In the rows, zero is written as 128.
These are runs of 6 systems, one row a step. Runs of the same system follow the same rule from any start.
Fezo, run 1 (8 x 22):
120	122	124	139	146	101	101	102	127	128	166	127	99	124	140	75	160	111	128	158	140	129
140	157	123	92	134	148	115	108	96	161	116	132	118	133	174	139	163	168	121	123	117	127
123	99	121	148	131	136	171	121	146	167	121	161	128	93	140	157	92	171	132	152	116	134
88	127	110	157	139	108	104	129	117	125	145	106	145	116	127	97	81	139	93	171	166	118
160	166	95	58	136	142	92	116	132	135	128	133	142	161	131	130	111	117	100	149	149	117
132	128	149	95	147	125	150	183	150	190	102	160	145	132	109	167	95	126	148	103	129	144
106	100	121	187	175	116	148	160	102	103	96	117	148	136	89	132	104	84	124	128	160	113
144	128	139	95	136	125	99	144	131	35	121	132	157	174	151	117	158	80	107	149	122	116
Fezo, run 2, 8 rows:
105	145	178	122	97	115	100	158	118	140	147	105	117	127	148	113	185	135	156	80	112	148
155	113	99	168	133	153	167	72	109	132	120	129	81	111	119	136	170	136	152	113	106	122
106	132	159	153	97	100	140	106	129	99	143	124	127	107	176	92	120	190	105	130	95	140
123	134	84	124	73	168	99	81	137	146	167	100	117	96	119	139	124	156	124	149	140	121
142	168	125	103	133	92	137	97	150	188	147	139	101	121	114	84	78	159	116	117	130	141
121	165	107	127	121	150	142	126	95	153	85	100	149	131	103	157	64	170	96	91	148	118
151	125	115	118	111	120	156	136	176	85	116	139	163	141	79	132	40	111	104	131	130	126
112	154	146	105	104	116	83	186	143	111	136	93	156	156	69	123	105	74	134	89	158	133
Rufe, run 3:
156	108	147	138	149	125	193	124	140	170	104	176	104	115	137	147	132	151	156	107	91	143
79	117	123	192	151	117	133	139	81	105	106	98	150	114	138	117	97	155	90	142	151	113
149	141	90	78	95	146	86	99	165	91	165	124	145	140	131	121	108	117	99	181	138	119
127	141	169	85	114	114	118	162	158	207	151	146	113	116	123	135	138	132	169	96	118	161
130	117	103	184	193	131	177	122	85	163	78	129	110	125	88	142	115	116	131	104	147	115
135	143	129	113	133	115	122	136	121	32	102	124	177	165	152	112	90	128	70	148	126	109
112	101	146	93	60	157	86	169	183	126	177	125	149	113	122	165	147	102	167	140	121	145
133	119	131	163	179	94	139	116	123	189	143	136	65	122	87	89	174	79	177	103	142	137
zilu, run 4 (8 x 22):
106	117	130	162	112	110	133	127	141	106	143	119	137	113	121	106	90	142	111	141	133	130
133	153	101	98	116	137	90	111	133	137	150	110	126	135	112	116	120	116	116	138	152	123
150	152	142	95	133	120	143	137	143	167	117	149	122	137	118	131	111	133	138	99	115	143
113	119	127	166	132	135	155	149	111	129	96	112	141	123	96	151	100	130	130	99	135	124
137	123	119	130	110	129	120	132	145	64	131	117	144	148	105	120	116	94	117	134	132	120
130	142	148	90	95	136	94	146	143	131	150	120	124	137	127	132	165	107	153	105	119	140
144	121	138	151	147	126	159	119	112	154	112	135	93	124	113	130	169	116	166	87	113	136
124	127	134	169	127	123	152	107	98	71	106	110	126	130	146	112	140	150	109	115	109	119
zilu, run 5, 8 rows:
108	134	126	154	94	134	123	102	108	95	137	98	130	111	153	118	127	170	104	132	118	121
140	130	105	115	94	131	119	82	162	140	169	130	107	110	129	110	119	143	128	153	125	133
120	163	133	122	132	101	126	115	126	186	139	122	108	116	118	96	96	160	120	107	138	142
145	151	97	129	133	141	152	106	119	141	95	120	136	131	101	145	69	155	100	112	138	119
121	130	137	118	92	121	133	154	167	106	127	122	163	131	96	138	60	127	114	120	130	134
125	139	124	115	110	134	97	157	148	141	142	102	134	139	66	135	118	77	149	100	158	132
162	155	148	107	143	118	142	150	125	116	97	128	122	166	91	128	147	83	148	63	118	134
133	118	154	150	102	155	156	150	110	78	93	108	139	138	121	165	164	123	149	72	98	127
gefa, run 6, 8 rows:
148	120	125	126	107	139	156	110	141	80	111	140	145	132	145	143	104	153	107	137	101	123
94	113	135	138	82	131	106	142	155	135	166	110	134	102	111	130	116	132	143	135	136	138
143	157	103	124	148	118	116	100	115	159	135	112	96	136	93	100	133	108	129	111	151	125
154	156	145	109	134	128	162	128	114	121	84	140	135	147	145	140	116	163	112	89	100	132
110	85	124	164	96	152	152	144	150	112	129	129	149	100	114	170	98	137	138	141	121	127
115	139	113	137	116	113	89	122	136	109	165	94	121	134	88	86	120	90	123	131	160	125
166	177	130	77	119	141	125	110	116	143	112	122	107	154	133	129	160	135	131	80	112	132
131	99	151	165	124	132	194	138	137	135	102	152	123	107	124	157	118	152	151	99	94	136
Rufe, run 7:
154	84	110	148	160	124	172	109	156	124	123	169	117	123	116	133	117	102	140	162	122	125
91	149	151	124	146	103	85	159	94	124	128	110	147	139	160	104	137	136	103	132	146	126
160	107	95	98	126	167	126	112	151	135	132	151	126	130	131	168	145	108	141	162	125	121
106	121	170	137	161	81	134	163	127	155	131	150	126	122	150	99	132	133	137	125	124	146
125	121	88	136	156	162	115	120	93	130	112	116	135	130	129	156	138	119	114	157	155	104
143	122	150	94	136	101	128	139	162	110	137	164	141	141	161	110	118	128	113	159	112	137
93	111	129	132	135	145	105	161	112	175	134	122	137	111	133	160	149	124	151	137	148	130
150	120	110	132	183	107	143	109	128	130	118	155	113	140	125	106	123	104	120	157	140	118
niv, run 8:
116	118	139	112	101	138	132	150	155	146	133	141	154	113	136	155	93	154	126	140	123	135
123	116	110	139	147	120	122	135	141	162	141	131	122	119	85	121	108	96	140	140	157	128
147	167	120	94	160	124	115	132	105	138	100	124	137	159	122	126	116	121	104	113	144	122
143	116	139	113	114	158	148	156	140	101	98	137	156	141	123	178	122	119	134	113	112	127
107	100	148	161	136	105	122	163	135	101	138	121	132	131	99	113	142	75	151	121	139	132
136	153	124	111	141	131	91	114	93	109	133	108	113	155	143	107	188	108	123	118	135	118
153	117	155	116	110	139	159	118	136	105	116	152	120	129	172	145	169	152	144	114	76	138
88	83	142	202	126	112	148	127	123	119	145	124	116	89	140	114	140	143	143	145	122	131
lapek, run 9 (8 x 22):
131	145	139	94	107	133	108	119	127	144	143	128	119	128	159	125	156	152	131	125	114	136
131	115	120	140	142	137	154	116	128	180	122	142	108	106	120	144	126	143	145	123	125	132
113	134	123	156	150	109	139	117	106	121	116	123	132	122	137	101	95	153	98	141	139	122
130	139	109	97	102	152	107	118	141	117	133	121	154	131	140	146	100	147	102	154	133	121
127	131	140	104	124	116	125	159	163	172	142	142	133	121	105	132	100	114	144	121	137	144
125	141	125	141	168	118	132	151	99	134	95	115	134	147	93	127	111	103	122	102	153	120
151	124	130	118	120	136	140	129	139	52	105	131	153	155	127	136	120	110	112	126	112	120
110	102	156	125	88	133	108	165	157	107	155	121	139	119	121	140	155	102	161	121	120	143
lapek, run 10 (8 x 22):
126	109	90	115	130	155	73	124	131	99	158	112	136	139	117	129	162	69	133	177	163	109
158	152	171	69	146	102	119	142	138	146	130	162	111	154	163	107	180	117	146	105	98	148
123	86	127	173	157	159	173	138	93	151	87	139	119	109	136	181	167	132	159	115	116	121
113	94	120	176	152	98	133	94	122	78	148	139	122	116	170	79	134	134	103	192	127	116
115	147	122	70	100	160	68	121	121	152	161	121	141	121	190	145	160	165	112	169	131	123
147	119	123	101	166	121	154	126	155	235	131	181	99	110	123	144	114	137	156	143	127	141
97	130	129	171	196	101	157	149	75	146	74	130	150	129	141	122	75	161	87	134	152	113
137	114	94	97	114	154	110	131	153	64	126	136	185	145	144	152	73	126	77	199	141	107
niv, run 11 (8 x 22):
168	125	135	89	144	122	147	123	156	113	116	170	131	149	154	130	133	120	126	144	103	135
88	98	151	160	140	129	132	171	112	148	119	130	143	109	140	155	137	133	145	131	133	132
139	116	98	135	165	120	115	104	123	105	137	134	118	139	129	104	142	94	115	173	148	112
128	141	154	83	132	126	112	149	122	143	122	147	145	139	182	136	144	155	119	135	112	134
128	79	119	152	142	146	156	134	140	149	127	155	121	106	126	164	142	116	158	152	122	130
112	129	128	144	185	91	118	133	107	129	126	133	131	136	140	88	119	119	105	156	153	120
140	136	111	78	125	166	98	129	120	131	123	139	148	140	166	164	146	141	114	160	128	117
131	84	152	129	145	114	155	162	169	154	133	175	127	116	128	145	121	111	158	146	112	144
gefa, run 12:
120	127	139	123	97	140	102	114	121	129	158	111	106	118	147	123	187	130	153	120	113	135
136	123	129	158	148	110	155	85	115	151	133	140	85	111	142	99	155	149	139	127	112	133
107	136	126	153	127	123	136	103	98	121	118	118	134	114	172	116	112	190	92	145	120	121
126	125	101	110	99	141	116	96	157	141	159	135	137	105	142	130	88	167	106	177	131	128
111	155	126	103	129	106	107	137	143	202	148	128	127	115	109	110	79	144	121	129	155	139
147	156	107	101	167	137	144	140	110	175	81	135	142	145	98	151	76	131	107	110	153	120
139	121	139	105	126	135	149	179	153	99	93	144	178	150	103	167	69	110	115	119	128	129
119	108	128	122	109	149	99	182	151	102	137	108	155	141	72	160	131	56	156	116	152	126

Name the system that made each run.
run 13:
105	126	156	143	128	102	130	163	129	107	122	122	150	131	124	116	99	126	119	118	133	133
129	131	106	115	113	150	93	120	122	118	144	107	123	134	113	137	152	102	133	135	145	118

niv
run 14, 2 rows:
115	146	90	145	142	143	119	103	86	151	110	98	127	122	114	131	104	153	102	130	158	110
159	142	123	91	127	120	142	119	156	109	115	153	150	145	135	128	74	143	95	147	121	127

Fezo
run 15 (2 x 22):
129	126	131	150	154	138	158	143	100	143	86	128	128	132	115	154	132	129	135	97	126	123
126	103	130	150	121	131	138	134	133	59	118	126	149	136	131	135	120	117	116	140	119	118

zilu
run 16 (2 x 22):
82	93	126	175	127	134	131	147	119	126	130	115	152	101	130	146	102	141	121	154	144	122
138	133	99	109	141	116	92	106	137	103	154	126	129	143	132	93	127	99	104	175	151	118

Fezo
run 17, 2 rows:
112	125	166	138	137	81	120	155	142	117	147	132	125	135	127	85	138	100	139	117	125	142
139	145	103	118	136	163	113	111	89	132	111	108	117	142	134	148	174	126	129	116	134	113

zilu
run 18 (2 x 22):
107	110	125	152	148	128	119	151	118	146	132	122	126	120	109	134	140	102	143	135	150	124
143	131	126	123	162	116	126	118	109	102	118	138	124	150	150	109	152	114	114	139	127	120

Fezo
run 19 (2 x 22):
125	113	139	146	119	104	130	113	141	67	144	132	131	129	154	91	133	129	112	154	111	129
119	138	121	99	90	155	84	120	131	146	161	108	123	119	143	139	162	135	139	134	130	131

Fezo
run 20, 2 rows:
107	159	118	118	124	149	103	134	89	156	117	95	141	127	127	147	126	149	115	113	152	119
164	120	114	117	142	124	163	113	159	125	113	163	129	134	114	132	90	124	121	141	119	129

Fezo
run 21 (2 x 22):
106	93	136	171	113	144	159	104	116	143	132	140	115	82	181	146	148	196	137	149	97	129
97	115	93	161	112	122	107	75	130	137	179	117	115	86	154	91	109	167	103	198	144	120

Fezo
run 22, 2 rows:
120	110	134	132	137	152	139	154	114	133	104	136	151	122	150	173	130	142	130	136	121	123
120	100	119	143	137	115	121	137	152	105	148	138	136	124	118	114	119	94	129	166	142	124

gefa
run 23:
132	160	129	94	138	112	103	161	136	137	122	117	145	159	86	116	97	87	121	104	156	130
154	145	132	98	126	155	128	154	119	118	92	116	136	160	96	166	150	91	145	75	126	126

niv
run 24:
136	114	95	125	131	143	119	105	137	116	141	133	132	126	129	131	122	118	118	170	140	117
124	137	149	97	133	108	114	153	144	161	136	146	135	129	144	123	118	136	126	132	129	142

niv
run 25 (2 x 22):
155	156	129	97	102	154	154	121	126	116	90	130	149	143	134	162	95	165	106	99	106	125
106	93	139	163	95	121	147	157	170	126	144	129	142	102	84	139	80	117	147	127	131	140

lapek
run 26, 2 rows:
146	126	149	128	110	103	172	116	165	138	130	157	114	118	125	115	101	153	139	111	92	148
85	127	116	175	118	136	117	138	94	138	126	85	137	107	105	135	108	140	122	118	157	119

lapek
run 27, 2 rows:
113	123	118	159	146	137	115	133	95	120	122	100	119	132	109	127	165	96	140	115	147	117
159	132	136	109	130	123	134	110	129	79	120	142	125	151	157	116	160	122	120	129	99	125

zilu
run 28:
106	176	141	113	100	128	99	160	111	131	119	82	148	142	95	127	96	133	116	74	148	132
170	140	111	114	92	155	142	110	152	93	122	113	117	147	72	144	131	91	149	83	115	127

niv
run 29, 2 rows:
104	121	190	149	74	111	145	158	146	118	142	119	124	107	132	124	149	149	164	73	88	155
118	119	82	183	130	148	117	82	100	135	149	87	84	110	86	111	164	102	147	125	156	112

lapek
run 30, 2 rows:
141	118	131	142	118	135	173	139	148	116	101	135	141	128	92	155	85	127	131	100	117	131
108	125	140	150	107	111	116	151	137	77	141	101	145	136	96	108	110	97	124	113	138	128

Fezo
run 31 (2 x 22):
120	158	128	119	62	120	97	96	147	114	175	94	117	117	121	90	112	153	117	117	123	138
141	166	115	110	93	144	124	104	133	187	137	103	98	119	83	134	116	144	148	75	130	138

lapek
run 32, 2 rows:
124	150	97	116	133	128	84	93	115	138	159	109	113	127	134	94	143	123	112	157	156	119
158	156	132	80	141	121	145	113	138	176	118	160	117	131	152	129	114	165	118	126	108	137

zilu
run 33 (2 x 22):
157	113	154	116	168	110	172	121	137	158	111	187	104	128	170	127	157	145	146	133	90	141
76	100	125	192	147	138	135	132	80	128	115	110	144	97	160	140	125	170	109	154	140	113

zilu
run 34, 2 rows:
123	123	152	123	139	115	136	134	126	163	131	149	116	114	162	125	147	154	140	129	115	140
109	109	111	158	163	127	138	122	108	144	120	135	130	112	140	129	113	143	115	162	144	117

gefa
run 35 (2 x 22):
106	107	115	165	134	124	121	127	129	138	146	112	114	111	97	115	129	101	145	136	149	126
143	167	122	98	143	115	110	105	110	125	123	122	122	151	142	99	134	134	104	123	132	123

niv
run 36:
95	131	127	162	91	150	132	132	103	104	115	93	158	112	134	149	96	177	103	119	128	120
136	127	106	122	87	123	118	97	179	115	173	123	122	115	96	104	88	117	126	151	134	134

Rufe
run 37, 2 rows:
78	123	156	164	95	100	109	152	145	154	171	100	122	96	99	103	116	127	151	107	142	147
162	168	86	131	145	135	125	65	92	110	115	97	91	154	105	95	148	117	112	105	140	110

Fezo
run 38:
124	149	129	105	179	100	123	131	110	191	118	150	125	130	153	109	104	155	104	147	144	129
126	122	117	102	162	141	139	155	125	153	94	158	166	134	152	168	80	150	99	166	140	117

gefa
